Here are some numbered points:
-0.98:0.42:1.14:0.22:-0.85:-1.04:-0.02:1.31:-0.80:-0.61:-0.76:3.42:2.22:0.91:-0.72:0.14:0.04:-0.77:0.13:1.38:-1.39:-1.14:-0.71:-0.73:-0.81:-1.15:0.00:-0.65:-1.69:0.35:0.62:-0.26 0
-1.25:-0.69:-0.09:0.92:-1.00:-0.16:0.20:-0.60:-1.54:1.03:-1.07:3.37:1.28:2.22:-0.80:0.55:-1.05:-0.75:4.28:1.11:-1.27:-0.90:-0.89:-0.93:-0.46:-0.99:-1.13:-1.19:-1.16:1.00:0.00:-0.36 1
1.32:0.72:-0.98:-0.04:0.32:-0.63:-1.32:-1.13:0.83:1.88:1.87:-0.45:-0.81:-1.13:1.51:-0.94:2.25:2.70:-1.53:2.47:0.93:-0.28:2.11:2.84:2.40:2.58:2.26:1.99:2.11:1.70:-0.27:-0.76 2
-0.60:-0.31:-0.12:0.54:0.23:-0.49:1.31:-0.50:-1.13:-1.12:-1.04:0.47:-0.47:0.04:-0.84:0.01:0.34:-0.50:0.85:-0.25:-1.12:-0.78:-0.16:-0.47:-0.58:-0.77:-0.58:-0.61:-1.07:1.20:-1.00:-0.09 3
-1.05:-0.91:0.36:1.49:-0.81:0.81:-0.09:-0.12:0.15:-0.74:-0.76:-0.45:-0.19:0.15:-0.15:0.67:-0.68:-0.53:0.94:-0.44:0.00:0.03:-0.70:-0.37:-0.47:-0.96:-0.81:-0.82:-0.11:0.77:-1.12:-0.30 4
-1.02:-0.58:-0.65:0.69:-0.83:-0.62:-0.75:-0.31:-0.05:0.90:1.05:0.08:0.83:-0.38:0.09:2.48:-0.88:-0.19:0.42:1.11:-1.16:-0.71:-0.66:-1.06:0.82:-0.75:0.61:-1.12:0.36:-1.80:0.80:-0.42 5
0.24:-0.66:-1.28:0.62:-0.32:-0.48:-0.34:-0.58:-0.67:-0.65:-0.39:-0.27:-0.94:-0.20:-0.27:0.59:-1.17:-0.65:0.39:-0.02:-1.16:-0.73:0.08:-0.27:-0.43:0.02:-0.63:-0.26:-0.57:1.83:1.09:-0.10 6
-0.85:-0.74:-1.48:1.99:-0.83:2.65:-0.74:-0.44:1.12:-0.10:1.78:-0.69:1.87:-0.24:1.76:0.10:-1.25:-0.61:0.00:2.29:-0.55:0.38:-0.54:-0.74:1.79:-1.07:1.76:-1.06:1.32:1.32:0.02:-0.25 7
-0.84:0.59:0.77:-1.15:0.07:-0.59:0.17:-0.33:-1.21:-0.56:-0.62:1.61:-0.58:-0.41:-0.79:0.16:0.45:-0.70:0.57:-0.75:-0.91:-0.67:0.02:-0.20:-0.46:-0.77:-0.58:-0.19:-1.07:-0.25:-0.84:-0.29 8
-1.04:-0.71:0.31:0.42:-0.94:0.90:-0.24:-0.58:-0.20:-0.66:0.28:-0.22:0.52:0.62:0.54:0.74:-0.80:-0.48:0.75:0.04:-1.05:-0.19:-0.69:-0.75:-0.20:-0.70:0.37:-0.92:0.13:-2.05:-0.70:-0.29 9
-0.93:-0.87:-0.56:-0.93:-0.89:1.98:-0.19:-0.13:0.71:-0.67:0.08:-0.50:1.69:1.73:0.56:0.30:-1.09:-0.62:0.38:-0.75:-0.05:0.89:-0.91:-0.91:-0.23:-0.70:0.10:-1.14:0.33:-0.19:0.22:0.03 10
-0.78:-0.70:-1.34:-0.26:-0.80:1.68:-0.20:0.15:0.47:-0.97:-0.15:-0.95:0.86:0.94:0.11:-0.23:-1.16:-0.63:0.10:-0.49:0.16:1.28:-0.75:-0.62:-0.54:-0.60:-0.12:-1.16:0.45:0.39:-0.99:0.15 11
0.76:0.51:1.49:-1.25:1.88:-0.48:-0.60:-0.54:0.73:0.50:0.46:-0.26:-0.84:-0.69:0.30:-0.59:0.75:1.25:-0.69:-0.56:0.92:0.92:1.10:1.33:-0.19:1.50:0.10:1.11:1.11:-0.33:1.09:-0.60 12
0.09:1.44:-0.04:0.73:0.44:-0.88:-0.30:1.51:-0.99:-1.04:-1.09:1.69:0.06:-0.60:-1.24:-0.58:1.51:-0.97:-0.91:-0.79:0.29:-0.99:-0.20:-0.29:-1.05:-1.05:-0.95:0.70:-1.10:-0.09:1.27:-0.47 13
-0.09:-0.59:-0.56:0.52:-0.43:1.94:-0.69:-0.61:2.19:0.39:2.20:-0.94:0.36:-0.66:2.19:0.40:0.17:-0.74:-0.77:1.72:-0.22:0.81:-0.74:0.02:1.77:0.88:1.93:-0.52:1.97:-0.62:0.02:-0.14 14
1.23:-0.60:0.17:0.61:-0.46:-0.61:0.76:3.00:-0.77:-0.87:-0.64:-0.29:-0.33:0.60:-0.92:-0.18:-1.28:-0.60:-0.44:0.08:-0.95:-0.57:-0.52:-1.13:-0.99:-0.97:-1.08:-0.32:-0.96:-1.19:0.90:3.19 15
-1.12:1.17:-0.64:-0.04:0.08:-0.33:-0.43:-0.85:0.39:2.05:-0.06:-0.45:-0.46:-0.44:0.39:-0.84:1.02:1.55:-0.22:-0.98:1.36:1.21:0.11:0.67:0.05:0.67:0.46:1.16:0.11:-0.18:-1.09:-0.64 16
-1.11:0.44:-0.46:0.64:-0.71:-0.43:-0.27:-0.50:-0.96:0.97:-0.46:2.30:-0.87:-0.12:-0.43:-0.07:-0.10:-0.13:1.09:-0.90:-0.49:-0.87:-0.74:0.41:-0.30:-0.70:0.20:0.44:-0.88:-0.25:-1.51:-0.64 17
1.96:2.14:0.61:-1.86:3.20:-0.97:-1.01:-0.74:-0.35:0.61:-0.38:0.56:-0.98:-1.53:-0.30:-1.15:2.30:3.38:-1.54:0.65:1.21:-0.91:3.54:3.41:-0.38:2.76:0.28:2.40:1.13:2.00:0.44:-0.66 18
-0.37:-0.47:0.28:-0.22:0.59:0.23:-0.23:-0.59:0.18:-0.26:0.23:-0.25:-1.13:-0.91:-0.31:0.35:-0.25:-0.25:0.47:0.38:-0.60:0.05:0.31:0.34:-0.02:0.75:0.06:-0.03:0.34:0.56:0.27:-0.11 19
-0.45:1.23:-0.48:-1.33:0.67:-0.56:-0.57:-0.82:0.59:0.79:-0.11:-0.37:-0.66:-0.90:-0.06:-0.36:0.59:0.77:-0.02:-0.82:0.88:1.59:0.15:0.39:-0.16:0.63:-0.30:0.50:0.45:1.13:0.46:-0.65 20
1.00:-0.88:0.83:-1.81:1.16:-0.82:-0.19:2.67:-0.99:-0.89:-0.58:-0.43:0.22:-0.33:-0.97:-0.62:-1.28:-0.81:-0.95:-0.56:-0.52:-0.65:-0.45:-0.95:-0.72:-0.84:-1.00:-0.59:-0.74:-0.66:0.53:2.56 21
0.26:0.95:-0.48:-1.25:1.08:-0.56:-0.19:-0.58:0.07:-0.47:-0.74:-0.41:-1.12:-0.59:-0.42:-0.06:0.39:0.12:0.04:-0.58:0.67:0.93:0.85:0.54:-0.72:0.66:-0.74:0.87:0.13:-0.93:-1.15:-0.12 22
-0.38:0.67:-0.78:1.75:0.37:-0.25:-0.50:-0.63:0.53:0.73:0.58:-0.52:-0.77:-0.61:0.87:-0.36:0.57:1.15:-0.52:-0.54:0.74:0.88:0.52:0.67:0.73:0.86:0.71:0.50:1.20:0.51:-0.13:-0.81 23
1.81:-1.02:0.67:1.17:-0.06:-0.75:2.76:2.64:-0.72:-1.18:-0.98:-0.34:0.57:1.78:-0.76:-0.38:-0.74:-1.00:-1.03:0.92:-1.18:-1.16:-0.83:-1.06:-0.91:-0.74:-1.12:-0.47:-0.84:-1.28:2.05:3.21 24
-0.92:-0.79:0.92:1.64:-0.76:1.30:-0.45:-0.46:0.33:-0.85:0.58:-0.57:0.61:0.31:0.86:0.37:-1.05:-0.47:0.42:-0.37:-0.66:0.39:-0.80:-1.01:0.25:-0.77:0.70:-1.12:0.15:0.70:0.73:-0.19 25
0.48:-0.20:0.30:0.35:2.04:-0.56:2.30:0.81:-1.15:-0.90:-0.90:0.89:0.54:-0.57:-1.13:-0.51:2.42:-0.87:-1.13:-0.87:-0.76:-0.90:-0.36:-1.03:-0.95:-1.07:-1.04:-0.24:-0.95:-0.57:-1.22:-0.39 26
0.98:0.45:0.21:-0.19:1.22:-0.68:-0.36:-0.29:-0.32:-0.77:-0.54:-0.02:-0.87:-0.53:-0.56:-0.48:-0.09:-0.08:0.18:-0.37:0.45:-0.37:1.23:0.89:-0.69:0.90:-0.78:1.44:-0.58:0.72:0.02:-0.26 27
1.82:2.44:-0.67:-0.10:2.63:-0.70:-0.41:-0.26:-1.29:-0.95:-0.98:0.55:-1.05:-1.09:-0.79:-1.46:1.86:0.94:-1.26:-1.13:1.73:-0.80:2.04:1.63:-0.89:-0.30:-1.16:1.80:-1.07:-1.99:-0.05:-0.42 28
-0.46:2.07:-1.55:-0.61:-0.77:-0.57:-0.66:-0.88:0.42:1.86:0.61:-0.42:-0.95:-1.01:0.79:-0.59:1.34:1.77:-0.62:-0.29:0.67:0.00:1.20:1.71:1.02:1.37:1.74:1.76:0.51:2.28:1.39:-0.61 29
0.85:2.82:0.30:1.27:1.55:-1.09:-0.76:-0.56:-0.95:-0.86:-0.62:2.49:-1.23:-1.28:-1.05:-0.86:1.31:1.08:-0.54:-0.95:1.03:-1.02:2.23:1.68:-0.70:0.08:-0.89:1.45:-1.11:-0.03:-0.38:-0.76 30
-0.93:-0.61:-0.07:0.80:-1.05:0.11:2.09:-0.44:-0.57:-0.80:-0.76:-0.44:-0.20:1.89:-0.76:0.38:-1.14:-0.80:0.84:1.76:-1.24:-0.96:-0.81:-0.48:-0.56:-0.71:-0.74:-1.26:-0.62:0.23:0.78:1.33 31
1.13:-0.33:0.80:-0.74:-0.29:-0.52:0.62:0.15:-0.31:0.02:-0.62:0.00:-0.83:-0.22:-0.74:0.02:0.10:-1.01:-0.53:-0.96:1.89:-0.91:-0.90:-0.84:-0.68:-0.25:-0.98:0.65:-0.27:1.06:0.26:-0.70 32
2.50:-0.80:2.61:0.75:-0.27:-0.41:2.60:1.17:-1.06:-0.66:-0.43:-0.31:0.10:1.85:-0.47:-0.49:0.30:-0.82:-0.69:-0.95:0.29:-0.98:-0.63:-0.76:-0.63:-0.51:-0.85:-0.65:-0.45:-0.41:-1.21:-0.33 33
-0.12:1.11:1.07:0.13:0.82:-0.54:-0.40:-0.60:0.25:-0.02:-0.42:-0.52:-0.99:-0.67:-0.18:-0.03:0.45:0.56:0.20:-0.59:-0.08:0.48:0.63:0.77:-0.08:1.16:0.15:0.92:0.61:-0.14:0.78:-0.43 34
1.56:0.93:-0.18:-0.27:2.55:-0.44:-0.82:-0.73:0.73:0.23:-0.32:-0.53:-1.16:-1.01:-0.55:-0.83:1.45:1.74:-0.96:-0.56:1.46:1.10:2.64:2.41:-0.64:2.38:-0.25:2.07:0.91:-0.35:1.38:-0.15 35
-0.64:1.44:-0.65:-0.71:-0.18:-0.40:-0.48:-0.57:0.08:1.99:-0.13:-0.21:-0.77:-0.96:-0.18:-0.50:0.96:1.59:0.01:-0.92:0.98:0.62:0.15:0.33:-0.15:0.58:0.48:0.85:-0.33:-0.63:-2.48:-0.42 36
-1.06:1.22:-0.19:0.53:-0.39:-0.42:-0.30:-0.52:-0.46:1.87:0.02:0.54:-1.02:-0.70:-0.20:-0.32:0.64:1.60:0.28:-0.74:0.68:-0.09:0.39:0.24:-0.42:0.38:0.17:1.01:-0.52:0.11:-0.98:-0.80 37
-0.10:1.47:0.93:0.24:0.50:-0.28:-0.41:-0.83:0.46:1.11:0.63:-0.40:-0.94:-0.93:0.69:-0.87:0.99:1.78:-0.67:-0.73:1.25:1.50:1.08:1.31:1.00:1.64:1.09:1.47:0.95:-0.16:0.96:-0.57 38
0.94:-0.27:-1.74:-0.46:1.78:-0.32:-0.79:-0.69:1.39:0.17:0.58:-0.93:-0.85:-0.64:0.36:-1.28:1.06:1.42:-1.41:-0.35:1.35:1.42:2.02:2.35:0.31:2.35:0.63:1.62:1.36:-2.39:0.05:-0.47 39
1.29:4.20:1.10:1.78:2.30:-1.02:-0.85:-0.81:-0.93:-0.34:-0.90:1.99:-1.10:-1.28:-0.81:-1.95:2.20:2.48:-0.92:-0.58:2.18:-0.66:3.53:1.94:-0.85:0.93:-0.41:2.43:-0.97:2.15:-0.64:-0.46 40
-1.19:-1.00:-0.60:-0.10:-0.79:2.52:-0.83:-0.74:2.17:0.04:1.76:-0.89:1.64:-0.30:1.73:0.06:-0.17:-0.77:-0.09:-0.37:0.31:2.06:-0.83:-0.19:1.35:-0.01:1.13:-0.78:1.60:-1.01:0.13:-0.44 41
-0.91:-0.95:-1.59:1.47:-1.05:1.96:-0.50:-0.51:1.50:0.14:1.76:-0.80:1.79:-0.28:1.94:-0.06:-0.34:-0.64:-0.14:-0.70:0.10:1.63:-0.84:-0.68:2.28:-0.17:1.53:-1.30:1.22:-1.57:-0.38:-0.37 42
0.31:0.08:2.62:0.13:1.21:-0.59:-0.57:-0.63:0.45:-0.29:-0.31:-0.47:-0.55:-0.38:0.29:-0.61:-0.04:0.37:-0.48:-1.13:0.87:1.11:0.14:0.00:-0.54:0.43:-0.50:0.44:0.49:-1.00:0.09:-0.75 43
-0.99:0.94:-1.14:0.51:-0.70:-0.77:-0.50:-0.47:-0.50:1.60:-0.16:0.91:-1.01:-0.55:-0.43:-0.10:0.39:1.29:0.46:-0.65:0.73:-0.28:0.48:0.29:-0.42:0.32:-0.04:0.54:-0.49:-0.84:-0.30:-0.59 44
-0.77:0.81:1.08:0.67:0.36:-0.43:-0.27:-0.56:1.11:1.68:-0.12:-0.34:-0.37:-0.38:0.70:-0.75:0.86:-0.04:-0.54:-1.07:1.88:1.74:-0.52:0.28:-0.37:0.71:0.09:1.26:0.45:0.00:-3.00:-0.85 45
1.52:-0.60:0.48:-0.69:-0.98:-0.65:2.55:1.21:-0.70:-0.81:-0.88:-0.23:-0.40:1.76:-0.62:0.53:0.27:-0.80:0.08:-1.07:0.47:-0.76:-0.74:-1.05:-0.67:-0.73:-1.00:-0.14:-0.83:0.78:-0.46:-0.40 46
-1.07:-0.54:-0.39:1.30:-1.15:1.08:-1.02:-0.71:1.01:2.25:2.94:-0.36:1.84:-0.66:2.08:0.41:0.74:-0.01:-0.13:2.18:-0.74:-0.32:-0.64:-0.62:3.15:-0.14:2.50:-0.85:1.20:-0.64:-0.42:-0.71 47
-0.63:-0.73:1.17:0.43:-0.32:-0.57:0.25:-0.36:-1.29:-0.78:-0.57:-0.20:-0.96:-0.31:-0.85:0.53:-1.08:-0.42:0.49:-0.12:-1.25:-0.69:0.08:0.08:-0.65:-0.70:-0.78:-0.27:-0.54:-0.75:-0.77:1.13 48
New points follow, each followed by the number of its nearest point above.
-0.85:-0.74:-0.35:0.21:-1.08:1.92:0.08:1.62:0.16:-0.83:-0.61:-0.40:0.42:0.86:-0.55:0.52:-1.36:-0.58:0.91:2.01:-1.05:-0.77:-0.74:-1.11:-0.78:-0.70:0.11:-1.17:-0.50:0.53:-0.19:2.10 31
-1.08:0.49:-1.28:0.42:0.25:-0.04:-0.11:-0.34:0.63:0.39:-0.29:-0.40:-0.39:-0.41:0.28:0.00:0.52:-0.16:0.34:-0.81:0.73:1.67:-0.17:0.12:-0.32:0.36:-0.09:0.38:0.17:1.28:-0.43:-0.46 20
0.07:-0.50:-0.43:2.12:0.71:-0.43:1.84:1.09:-1.21:-0.94:-0.62:1.42:1.03:1.36:-0.59:0.13:-0.76:-0.61:0.59:0.46:-1.03:-0.82:-0.69:-0.83:-0.73:-0.89:-0.95:-1.19:-1.00:0.51:-0.12:-0.26 3
-0.06:-0.12:0.36:0.75:0.71:0.00:-0.53:-0.78:0.40:-0.14:0.24:-0.25:-0.92:-0.65:-0.06:-0.05:-0.13:-0.16:0.30:0.07:0.02:0.50:0.39:0.48:-0.03:0.88:0.27:0.52:0.55:0.07:-1.80:-0.19 19
0.34:-0.52:-0.01:-1.51:0.53:-0.43:-0.10:1.61:-1.03:-0.84:-0.66:-0.12:0.29:-0.33:-0.74:-0.03:-1.23:-0.92:-0.33:-0.44:-0.70:-0.79:-0.62:-1.12:-0.73:-1.06:-1.19:-0.84:-1.18:0.73:0.46:1.51 21
0.36:-0.70:-0.78:0.77:0.85:0.62:-0.53:-0.36:2.07:0.45:1.55:-0.60:-0.42:-0.67:1.13:-0.60:0.80:0.48:-1.04:0.20:0.91:1.23:0.40:1.19:1.32:1.78:1.09:0.59:1.83:0.04:-0.10:-0.46 23
-0.51:-0.28:-0.43:-0.06:-0.45:-0.71:2.19:-0.39:-0.96:-0.65:-0.68:0.44:-0.52:0.86:-0.68:0.16:0.06:-0.66:1.11:0.33:-1.22:-0.73:-0.42:-0.76:-0.62:-0.66:-0.66:-0.48:-0.89:1.20:-0.17:-0.16 3
-0.26:-0.72:0.62:-0.55:0.71:0.22:-0.54:-0.71:0.26:-0.53:0.13:-0.83:-1.09:-0.67:-0.13:-0.16:-0.49:0.45:-0.31:0.58:-0.08:0.21:0.48:0.68:0.36:0.67:0.08:-0.21:0.65:-1.10:0.83:-0.22 19
-1.11:-0.60:0.08:-1.77:-1.08:0.90:-0.32:-0.64:0.77:0.05:1.28:-0.71:1.15:-0.45:1.62:-0.25:0.32:0.46:-0.25:-0.50:0.42:1.49:-0.58:-0.04:2.35:0.30:1.64:-0.47:1.04:-0.07:0.56:-0.61 41
0.57:1.05:1.44:-0.54:0.51:-0.20:-0.98:-1.18:1.40:1.34:1.02:-0.65:-0.69:-0.80:1.10:-0.91:1.88:1.25:-1.04:-0.50:1.67:1.83:1.35:1.74:1.02:2.17:1.71:2.02:1.80:0.18:0.59:-0.78 38
-1.01:-0.84:-0.67:1.74:-0.79:3.39:-0.21:-0.08:1.60:-0.34:1.52:-0.72:1.70:0.54:1.22:0.26:-1.30:-0.84:0.23:1.66:-0.48:0.63:-0.86:-1.13:1.16:-0.80:1.43:-1.11:0.79:0.04:0.38:-0.32 7
-1.05:1.32:-1.32:-0.53:-0.91:-0.37:-0.71:-0.76:0.76:2.47:1.04:0.10:-0.29:-0.77:1.13:0.05:1.32:0.95:-0.16:0.21:0.47:-0.10:0.31:1.05:1.35:0.97:1.68:1.33:-0.11:0.27:2.20:-1.16 29
-1.16:-0.90:-0.54:-0.28:-1.20:2.30:0.33:0.92:0.11:-0.88:-0.50:-0.59:1.01:2.15:-0.73:0.07:-1.27:-0.43:0.86:2.64:-1.09:-0.63:-0.58:-0.43:-0.54:-0.92:0.04:-1.04:-0.14:-1.34:0.31:2.56 31
1.06:1.39:-0.28:0.69:-0.29:-0.82:0.15:0.49:-1.22:-0.90:-0.92:-0.34:-0.45:-0.51:-0.90:-1.17:1.92:-0.56:-0.63:-0.87:0.90:-0.94:0.35:-0.33:-0.88:-0.83:-1.05:0.13:-1.23:0.55:-1.24:-0.50 13
-1.00:1.00:-1.43:1.02:-0.13:-0.33:-0.38:-0.66:-0.15:1.34:0.14:-0.16:-0.47:-0.45:0.15:-0.09:0.51:1.55:0.06:-0.51:0.27:-0.03:0.48:0.30:0.46:0.21:0.40:0.37:0.25:-2.09:0.65:-0.58 44
-1.07:-0.98:0.06:0.17:-1.25:2.54:0.04:1.56:0.85:-0.73:-0.91:-0.83:0.92:1.55:-0.78:0.63:-1.49:-0.84:0.90:2.83:-1.04:-0.74:-0.75:-0.88:-0.52:-0.92:0.38:-1.14:-0.27:0.90:0.83:2.37 31
-1.13:-0.76:0.79:-1.06:-1.39:2.27:-0.08:1.77:0.78:-0.88:-0.86:-0.85:0.99:1.88:-0.85:0.46:-1.23:-0.62:0.94:2.95:-1.18:-0.81:-0.74:-0.71:-0.51:-0.92:0.06:-1.41:-0.53:-0.22:0.39:2.24 31
-1.07:-0.72:0.70:0.13:-0.90:1.47:-0.17:-0.47:0.31:-0.53:0.45:-0.54:0.76:0.40:0.78:0.36:-1.52:-0.98:0.57:-0.22:-0.70:0.47:-0.71:-0.75:0.44:-0.70:0.65:-0.97:0.32:0.24:1.79:-0.38 25
-1.31:-0.94:1.17:0.00:-0.72:1.24:0.45:-0.55:-0.25:-0.86:-0.63:-0.61:0.50:1.56:-0.46:0.48:-0.91:-0.51:1.02:0.45:-1.05:-0.23:-0.52:-0.53:-0.68:-1.07:0.04:-1.12:-0.16:-0.73:-0.03:-0.29 9
-0.42:-0.55:-1.97:-0.13:-0.28:1.35:-0.72:-0.61:1.57:0.19:1.36:-0.32:0.13:-0.47:1.32:1.72:0.04:-0.30:0.16:1.73:-1.02:0.22:-0.30:0.00:0.96:0.36:1.29:-0.73:1.27:-0.59:-0.36:-0.25 14
2.13:-0.22:1.78:-1.18:1.76:-0.69:-0.28:0.68:-0.79:-0.88:-0.80:0.09:-1.05:-0.77:-0.97:-0.34:0.12:-0.63:-0.62:-0.48:0.87:-0.94:0.47:0.65:-0.64:0.21:-1.07:0.88:-0.99:-0.42:0.61:-0.24 27
0.07:-0.53:-0.30:2.22:-0.70:0.50:-0.39:-0.33:-0.04:-0.72:0.44:-0.36:0.03:-0.24:0.52:0.39:-1.25:-0.65:0.38:0.18:-0.97:-0.14:-0.69:-0.53:0.43:-0.37:-0.07:-0.87:0.09:-1.57:-1.62:-0.05 9
0.38:1.46:0.45:0.19:0.72:-0.55:-0.37:-0.72:0.53:0.76:0.20:-0.49:-1.02:-0.68:0.50:-0.91:1.16:1.92:-0.60:-0.93:1.03:1.28:1.11:1.32:0.55:1.79:0.83:1.57:1.17:0.93:-0.26:-0.51 38
0.84:-0.47:1.13:-2.16:0.91:-0.59:-0.06:0.87:-0.71:-1.19:-0.77:-0.31:-0.88:-0.40:-0.65:-0.68:-1.29:-0.73:-0.06:-0.58:-0.77:-0.73:0.08:-0.52:-0.80:-0.83:-1.12:-0.35:-1.02:1.26:-0.63:1.93 21
-1.14:-0.68:-1.03:-0.48:-0.74:-0.73:-0.59:0.25:0.22:1.90:1.04:3.33:2.79:-0.12:-0.68:5.05:-0.79:-1.09:0.83:1.09:-1.19:-1.05:-0.88:-1.14:-0.13:-1.02:0.43:-1.01:-0.45:-0.41:-1.40:-0.55 5
-0.99:-0.58:-1.52:-0.49:-0.85:-0.61:-0.48:-0.37:-0.32:0.92:1.07:1.83:1.19:-0.39:-0.31:5.31:-0.73:-0.47:0.71:0.59:-1.31:-0.88:-0.58:-1.01:0.36:-0.61:0.39:-1.29:-0.44:-0.13:-0.39:-0.32 5
0.89:-0.29:-0.35:-0.87:0.06:0.25:-1.21:-0.97:1.97:1.77:2.72:-0.70:-0.06:-1.11:2.39:-0.87:2.05:1.34:-1.77:2.06:1.03:0.98:1.04:1.86:2.87:2.25:2.66:1.44:2.67:-0.07:0.28:-0.71 2
-0.67:-0.56:0.49:-0.54:-0.63:-0.65:2.12:-0.18:-1.26:-0.93:-0.64:0.24:0.02:1.62:-0.48:0.23:-0.40:-1.08:0.96:0.80:-1.03:-0.75:-0.64:-0.88:-0.57:-0.88:-0.91:-0.77:-0.96:-0.65:0.72:-0.33 31
-0.67:-0.51:-0.73:-0.64:-0.97:-0.72:2.40:-0.34:-0.96:-0.88:-0.83:-0.19:-0.14:1.59:-0.54:0.50:-1.04:-0.92:1.14:1.07:-1.19:-0.60:-0.53:-0.60:-0.69:-1.03:-1.18:-1.14:-1.08:-0.38:-0.06:0.39 31
-1.08:-0.78:1.00:-1.01:-0.99:2.38:-0.55:-0.41:1.91:0.14:1.66:-0.95:1.90:-0.50:1.75:0.03:-0.46:-0.55:-0.02:-0.81:0.30:2.14:-0.71:-0.89:1.59:-0.78:1.21:-1.03:1.33:-1.98:1.04:-0.41 41
0.98:-0.38:-1.00:2.19:0.02:-0.81:0.42:2.45:-0.63:-0.99:-0.94:-0.37:0.09:0.65:-0.83:-0.05:-1.14:-0.82:-0.41:0.47:-1.46:-1.09:-0.58:-0.89:-1.00:-1.15:-1.03:-0.24:-1.02:-0.34:-0.03:2.74 15
2.47:-0.99:0.63:0.66:0.28:-0.57:3.20:2.62:-0.83:-0.92:-0.76:-0.40:0.79:2.25:-0.94:-0.73:-1.07:-1.12:-0.95:0.76:-1.20:-0.87:-0.62:-1.00:-0.97:-0.75:-1.05:-0.50:-0.95:-0.51:0.06:2.99 24
1.32:0.35:-0.25:-1.47:-0.34:-0.44:-0.06:0.30:0.01:0.00:-1.01:-0.32:-1.14:-0.50:-0.83:0.06:0.45:-0.67:-0.17:-1.32:2.22:-0.56:-0.53:-0.27:-0.68:-0.13:-0.99:1.27:-0.46:0.54:0.21:-0.57 32
-1.22:-0.52:1.39:-0.35:-0.97:-0.47:-0.10:-0.43:-1.05:1.36:-0.95:2.78:1.16:1.79:-0.96:0.27:-1.09:-0.77:4.64:-0.29:-1.12:-0.60:-0.61:-0.22:-0.56:-0.91:-0.80:-1.19:-0.91:0.86:-2.58:-0.55 1
-1.22:-0.56:0.87:0.00:-0.69:-0.44:0.15:0.32:-1.32:1.05:-0.57:3.28:1.72:2.12:-1.08:0.45:-1.23:-0.55:2.41:1.05:-1.21:-0.80:-0.99:-1.39:-0.89:-0.82:-0.77:-0.91:-1.01:0.51:-0.63:-0.59 1
-1.23:-0.87:-0.38:0.92:-1.23:0.52:-0.35:-0.53:-1.21:2.17:-0.55:2.30:1.21:1.88:-0.66:0.67:-0.47:-0.71:4.86:0.84:-0.73:-0.69:-0.81:-0.13:-0.45:-0.83:-0.27:-1.15:-0.88:1.18:-0.09:-0.72 1
-0.64:-0.48:0.92:-1.35:-0.65:2.13:-0.61:-0.47:1.91:-0.25:2.27:-1.10:1.41:-0.32:2.31:-0.46:-0.17:-0.31:-0.82:-0.81:0.04:2.02:-0.75:0.06:2.07:0.26:1.77:-0.67:1.64:0.19:-0.68:-0.28 41
1.10:-0.15:-1.17:-0.20:1.51:-0.47:-0.53:-0.52:-0.41:-0.76:-0.84:-0.61:-1.19:-0.46:-0.74:-0.65:-0.45:-0.48:-0.16:-0.53:0.41:-0.15:1.43:1.00:-0.44:0.53:-1.17:1.09:-0.78:-0.45:-0.26:0.39 27
0.33:-0.48:0.49:-1.48:0.18:-0.63:-0.17:0.87:-0.54:-0.71:-0.35:-0.16:-0.76:-0.24:-0.63:0.50:-0.80:-0.15:-0.13:0.31:-0.60:-0.70:-0.19:-0.35:-0.57:-0.30:-1.00:-0.51:-0.26:-0.74:-1.38:1.19 48
0.76:-0.82:-0.44:0.30:-0.14:-0.60:1.11:1.39:-0.87:-0.71:-0.85:-0.50:0.34:1.14:-0.67:-0.86:-1.32:-0.81:0.09:0.17:-1.22:-1.12:-0.73:-0.96:-0.67:-0.69:-1.12:-0.61:-1.13:0.59:0.18:2.24 15
2.00:0.12:-0.70:0.49:0.31:-0.56:0.32:0.73:0.15:-0.69:-0.85:-0.36:-1.05:-0.30:-0.72:-0.22:-0.18:-0.57:-0.48:-1.33:2.12:-0.65:-0.96:-0.46:-0.74:-0.22:-0.96:0.84:-0.56:-0.86:-1.13:-0.34 32
0.04:-0.68:1.55:0.40:-0.21:0.37:-0.63:-0.68:0.39:-0.33:0.78:-0.62:-0.50:-0.66:0.34:-0.36:-0.55:0.99:-0.79:0.98:-0.58:-0.21:0.41:1.14:1.07:0.63:0.57:-0.39:0.91:1.56:-2.53:-0.19 19
-1.02:-0.50:0.07:-0.67:-0.97:2.19:-0.48:-0.48:2.02:-0.37:1.34:-0.82:1.17:-0.58:1.54:-0.06:-0.41:-0.82:-0.05:-0.54:0.08:2.00:-0.61:-0.24:1.20:0.37:0.94:-0.71:1.47:-1.28:0.15:-0.60 41
0.70:-0.73:-2.59:0.49:0.03:-0.88:0.38:2.69:-0.93:-0.73:-0.58:-0.20:0.66:0.40:-0.88:-0.16:-0.69:-0.79:-0.48:0.34:-1.06:-0.96:-0.51:-0.60:-0.53:-0.70:-0.74:-0.38:-1.12:-1.87:0.54:1.60 15
-1.18:-0.80:-0.84:0.61:-0.73:-0.80:-0.73:0.54:-0.15:1.55:1.38:3.29:3.42:0.46:-0.87:5.03:-1.15:-0.83:1.04:1.66:-1.36:-1.03:-0.82:-1.00:-0.26:-1.01:0.69:-1.01:-0.81:0.41:-0.65:-0.44 5
0.90:0.27:-0.68:-0.17:-0.02:-0.49:-1.35:-1.13:1.19:1.73:1.98:-0.79:-0.56:-1.10:1.54:-0.80:2.34:1.70:-1.38:2.71:0.64:0.16:1.72:2.05:2.39:2.45:2.72:1.65:2.41:-0.09:0.31:-0.59 2
0.88:-0.72:-1.15:-0.03:1.90:-0.64:3.65:-0.06:-1.09:-1.17:-0.91:0.33:0.60:0.56:-0.56:-0.42:1.70:-0.83:-0.70:-0.48:-1.26:-1.27:-0.75:-1.09:-1.02:-1.00:-0.95:-0.65:-0.54:-0.88:-0.33:-0.69 26
-0.98:-0.86:0.64:0.62:-1.04:1.08:0.80:-0.08:-0.22:-1.10:-0.74:-0.37:0.76:1.96:-0.61:0.39:-1.22:-0.76:0.78:2.30:-1.12:-0.63:-0.81:-0.64:-0.78:-0.97:-0.37:-1.20:-0.44:0.73:-0.97:2.57 31
-1.28:-0.64:0.87:0.51:-1.41:0.49:-0.24:-0.45:-1.05:2.61:-0.93:3.13:1.74:2.32:-0.69:1.95:-0.42:-0.49:4.94:1.56:-1.14:-0.72:-0.92:-0.43:-0.70:-1.05:-0.05:-1.22:-1.04:1.45:0.67:-0.75 1
0.53:0.34:-2.11:0.28:-0.05:-0.86:-0.39:1.75:-1.09:-0.99:-1.03:1.12:-0.04:-0.57:-0.86:0.27:0.11:-0.48:-0.46:-0.84:0.17:-1.05:-0.36:-0.49:-0.78:-0.69:-0.64:0.30:-1.03:-1.06:1.14:-0.25 13
-1.14:-0.63:-1.40:-0.68:-1.09:-0.51:-0.63:-0.48:-0.25:1.86:1.88:0.08:1.44:-0.62:0.61:0.51:0.02:1.22:0.33:0.00:-1.15:-0.76:-0.69:-0.32:1.76:-0.46:1.32:-0.58:0.03:-0.87:0.24:-0.79 5
